In the rows, 128 means zero.
Named turns come first, each shown by rows before and after it. Which turns, in which order, take the first row of each pair that follows to the second? Write the first one first, as in the answered first pair.
turn k_179:
[151  85 121 120 103 124 165 123 142 114 122  87 146 149]  ->  [156  97 120 111 112 118 158 119 142 121 108  81 156 145]
[141 160 139 110 149 132 106 118 115 157 117 123 136 103]  ->  [137 119 144 144 126 159 115 125 106 142 167 143 108 122]
[109 181 122 131 194 142  71 136 110 164 171 160 133 126]  ->  [ 84 145 139 144 133 144 115 160 141 157 186 189  70 127]
[118 139 115 123 136 119 128 125 132 131  95 130 122 125]  ->  [126 120 112 140 146 137 118 119 111 120 129 131 131 138]
turn k_249:
[136 146 133  94 134 100 113 146 164 102  87 111 116 124]  ->  [128 133 143  91 122 129 128 146 177 138 116 108  92 116]
[152 102 145 126 101 155 152 119 140 153 150 111 139 112]  ->  [164 117 135 129 136 143 123 108 116 131 135 105 175 123]
[118  77 147 116 103 120 199 120 132 129 102 111 119 148]  ->  [132  79 144 116 141 160 174 106 116 173 140  94 138 142]
turn k_839:
[122 106 128 115  70  84 183 171 142 106 101 156  81 120]  ->  [100 124 125 154 108 100 127 175 112  85 139 199  68 131]
[143 119 100 100 129 175 133 130 148 149 196 112 162 108]  ->  [147 104 100  95 103 160 158 131 161 138 181 105 160 113]
[143 113 116 170 117 154 108  79 124 134 176 115 145 126]  ->  [149 113 114 153 117 154 115  76 131 149 167 102 152 122]
turn k_570:
[106 161 120 148 165 136  71 110  94 123 141 163 141 140]  ->  [100 146 122 159 150 134  79 113  89 101 147 172 134 148]
[127  86 160 136  88 115 173 131 159 114 142 154  90 125]  ->  [123 105 161 117  91 102 176 136 173 130 115 147  90 113]
[117 160 148 131 134 114 104 131 113 121 119 164 101 100]  ->  [118 162 145 133 139 120 100 130 113 125 123 164 103 100]
Then:
Each pair is 2 to 3 turns apart.
[101 116 132 161 147 147 112 138  99  82 152 129 123 135]  ->  [ 78 154 137 141 140 120 115 153 126 100 113 140 102 110] | k_179 then k_839
[114 103 140 138  95 118 161 142 150  87 125 170 119 119]  ->  [124 117 145 113 126 159 149 128 159 177 152 145 123  89] | k_570 then k_249
[ 97 136 155 134 122 153 168 114 161 132 128 122 114 127]  ->  [109 122 147 155 142 166 148 108 134 112 153 119 135 140] | k_249 then k_570 then k_570
[155 149 152 110 144 158 102 125 135 168 158 119 121 112]  ->  [166 163 141 102 142 108 106 123 124 114 101 109 160 123] | k_249 then k_839
[105 156 105 172 155 156  76 112 105 118 151 145 107 123]  ->  [ 94 147 112 134  87 111 144 128 160 117  84 133  80 108] | k_839 then k_249 then k_249
[116 122 158 136 160 168 105 124 151 156 176 154  99 109]  ->  [104 143 153 145 171 151  90 131 142 134 165 172  98 108] | k_249 then k_179 then k_839
[134 141 127 146 141 147  85 123 120 124 140 122 147 134]  ->  [142 116 129 153 111 137 111 122 119  93 129 119 149 147] | k_839 then k_249 then k_179
[129 127 116 143 154 151  93 115 120 129 178 139 110 135]  ->  [129 165 110 110 170 125  89 113 131 145 130 123 129 116] | k_179 then k_179
[153 130 123 140 142 167 109 136 127 162 168 130 135 130]  ->  [158 127 117 160 139 138 105 138 110  99 148 140 151 150] | k_570 then k_249
[154 150 115 140 167 131  95 118  98 121 136 126 158 130]  ->  [163 126 116 145 153 140 108 112  97 115 147 115 163 137] | k_570 then k_839 then k_570
[ 90 173 127  99 184 127  81 153 133 152 147 143  92 111]  ->  [105 117 137 108 155 169 114 146 138 170 199 127  80 122] | k_839 then k_570 then k_179
[147  76 132 140 110 141 170 117 131 121 149 117 126 139]  ->  [140  84 132 147 131 158 150 116 125 134 173 123 118 136] | k_839 then k_570 then k_249
[125 139 117 161 167 114  85 132  77  78 115 141 153 150]  ->  [112 167 121 128 147  81 108 146 114  93  65 143 135 127] | k_179 then k_179
[154  87 121 125 142 132 119  98 112 125 124  92 154 136]  ->  [149  77 130 123 130 145 132  99 126 149 138  93 136 128] | k_249 then k_249 then k_249
[147  97 139 135 123 158 136 134 145 139 176 111 123 123]  ->  [146 125 128 127 119  97 141 142 141  78 101 116 147 128] | k_249 then k_249 then k_570
[130 118 149 118 133 151 108 107  96 123 137 120 157 132]  ->  [109 126 161 103  96 126 141 122 133 127  99 130 125 119] | k_570 then k_179 then k_570
[148 127 132  91 135 147 141 121 144 177 131  88 140 110]  ->  [138 112 126 123 104  99 156 133 129  72  95 115 142 141] | k_179 then k_249 then k_249
[115 163 121 142 189 130  74 125 103 140 150 153 122 126]  ->  [145 126 118 155 178 134  90 113  83 102 155 132 152 148] | k_839 then k_179 then k_249
[112 117 124 156 119 134 149 160 153  95 131 172 103 118]  ->  [121 154 116 152 179 147  99 151 130 123 137 168 132 107] | k_839 then k_179 then k_179
[137 166 133  88 145 131 135 124 147 226 119 120  83 116]  ->  [160 172 115 116 199 133  82 107  89 179 135 116 139 142] | k_249 then k_570
[133 110 126 158 145 163 107 129  94 136 189 121 137 147]  ->  [106 149 131 113  91  91 156 155 155 128  85 132 107 119] | k_570 then k_179
[127  85 136 144  93 115 161 134 139 111 147 121  99 131]  ->  [121 121 130 157 154 140 103 128 112 139 179 136 107 126] | k_839 then k_839
[144  71 122 139 123 109 160 145 122  69 121  98 161 146]  ->  [110  92 126 169 157 145 112 154 108  97 186 149 121 142] | k_839 then k_249 then k_839
[129 152 135 122 123  67 116 137 139  76  82 154 144 119]  ->  [ 99 123 155 137  93 118 131 149 163 123 146 178  76 109] | k_249 then k_839
[142 149 119 146 190 160  64 120 103 146 179 124 129 130]  ->  [172 110 125  88 107 126 169 119 161 156 105  61 141 118] | k_839 then k_839
[135 125 123 106  90 111 178 132 174 141 116 133 111 113]  ->  [124 122 124 121  84 108 173 141 171 123 120 150 100 119] | k_570 then k_839
[126 108 140 177 128 119 127 126  90  58 122 158 138 166]  ->  [113 182 139 108 149  95 124 122 136 142  52 130 141 109] | k_179 then k_570 then k_570
[140 121 118 101 126  97 104 165 141  35  74 157 111 159]  ->  [159 107 110 121 168 137  71 147  99  43 128 148 141 176] | k_570 then k_179
[131 102 130 148 133 136 122 119 105 123 145 124 137 139]  ->  [118 120 132 125 110 101 146 130 130 120  97 125 125 127] | k_570 then k_179
[125 121 132 125 116 196 125 130 160 166 195 111 135 133]  ->  [111 163 128  86  99 137 145 145 196 167 111 105 130 111] | k_570 then k_179
[139 103 118 157 140 135 132 130 129  98 145 120 151 171]  ->  [118 109 124 161 123 124 141 145 145  90 139 142 119 167] | k_570 then k_839 then k_249
[149 116 125 146 140 155 136 117 123 128 156 115 154 141]  ->  [147 106 128 139 118 143 157 118 132 116 140 110 151 144] | k_839 then k_839 then k_570
[125 141 125 133  72  94 167 123 163  67 113 123 104 142]  ->  [132 170 125  94  90  94 164 113 183 125  92  96 113 112] | k_179 then k_249 then k_570
[112 216 143 118 163 136  94 143 147 161 113 178  82 119]  ->  [139 199 143  88 162 151 118 130 161 203 109 135 107 110] | k_570 then k_839
[165 122 150 142 154 110 110 119 132 120 128 105 126 142]  ->  [157 133 152 129 150 102 118 126 146 137 111 106 123 128] | k_179 then k_179 then k_570
[112 154 122 156 186 144  77 121 105 136 167 143 126 131]  ->  [118 153 131 108 166 150 112 116 145 200 150 109 117 104] | k_179 then k_249 then k_839
[178  96 116 134 150 147 111 133  99 101 126 127 163 148]  ->  [170  84 122 124 104 124 152 145 127  92  95 130 145 147] | k_839 then k_839 then k_249
[115 125 106 142 167 149  89 147  86 106 127 121 154 130]  ->  [ 93 136 110 149 151 135  91 162  96  94 119 143 130 126] | k_249 then k_839
[112 145 134 121 111 126 129 138 143 144 111 139 123 120]  ->  [120 151 130 121 134 132 112 133 132 151 117 131 138 120] | k_570 then k_249
[123 108 154 145  84 133 132 139 135 125 151 149 106 132]  ->  [135 106 151 155 106 147 113 128 113 125 171 142 125 138] | k_249 then k_570
[149  97 137 144 121 126 128 128  93 109 118 135 116 144]  ->  [148 134 134 121 148 114 109 123  99 134  91 125 131 129] | k_839 then k_179 then k_179
[114 165 128 122 151 157 102 135 154 192 145 131 116  97]  ->  [128 174 113 144 182 137  70 130 114 130 130 135 158 121] | k_249 then k_570
[119 146 122 126 123 113 145 129 136 133 106 137 122 129]  ->  [120 139 124 126 137 138 139 126 134 163 132 132 119 125] | k_249 then k_570
[132 187 138 108 161 116  94 114 111 120 101 143 168 105]  ->  [138 160 140  93 109  93 143 119 137 100  71 128 161 109] | k_839 then k_839
[139 103 125 126 106 139 153 132 119 103 137 129 103 135]  ->  [148 145 117  93 139 123 135 121 123 132 101 109 132 113] | k_179 then k_570
[110 115 148 144 103 127 142 125 122 109 155 143  99 144]  ->  [131 145 135 134 156 130  99 107  93 121 145 120 148 141] | k_570 then k_249 then k_249
[104 112 129 136 106 118 147 156 140 116 135 166  76 114]  ->  [147  97 112 148 160 144 113 126  87 104 167 129 146 135] | k_179 then k_839 then k_179
[126 138 125 115 117 107 134 125 156 119  85 150 126 125]  ->  [139  89 131 142 108 144 144 120 141 111 144 150 118 147] | k_179 then k_839 then k_179
[129 125 132 144  62  77 122 138 116  58 112 151  85 167]  ->  [125 104 149 128  51 132 139 137 146 152 167 140  45 143] | k_249 then k_570
[145 147 143 106  82  84 165 125 123  94 109 154 127 169]  ->  [134 135 157 100  73 113 173 128 142 142 138 160  90 157] | k_570 then k_249 then k_839
[120 136 143 159 133 171  65 125 101 142 166 148 119 113]  ->  [115 146 135 159 118 118  71 136  97  76 112 161 131 125] | k_249 then k_570
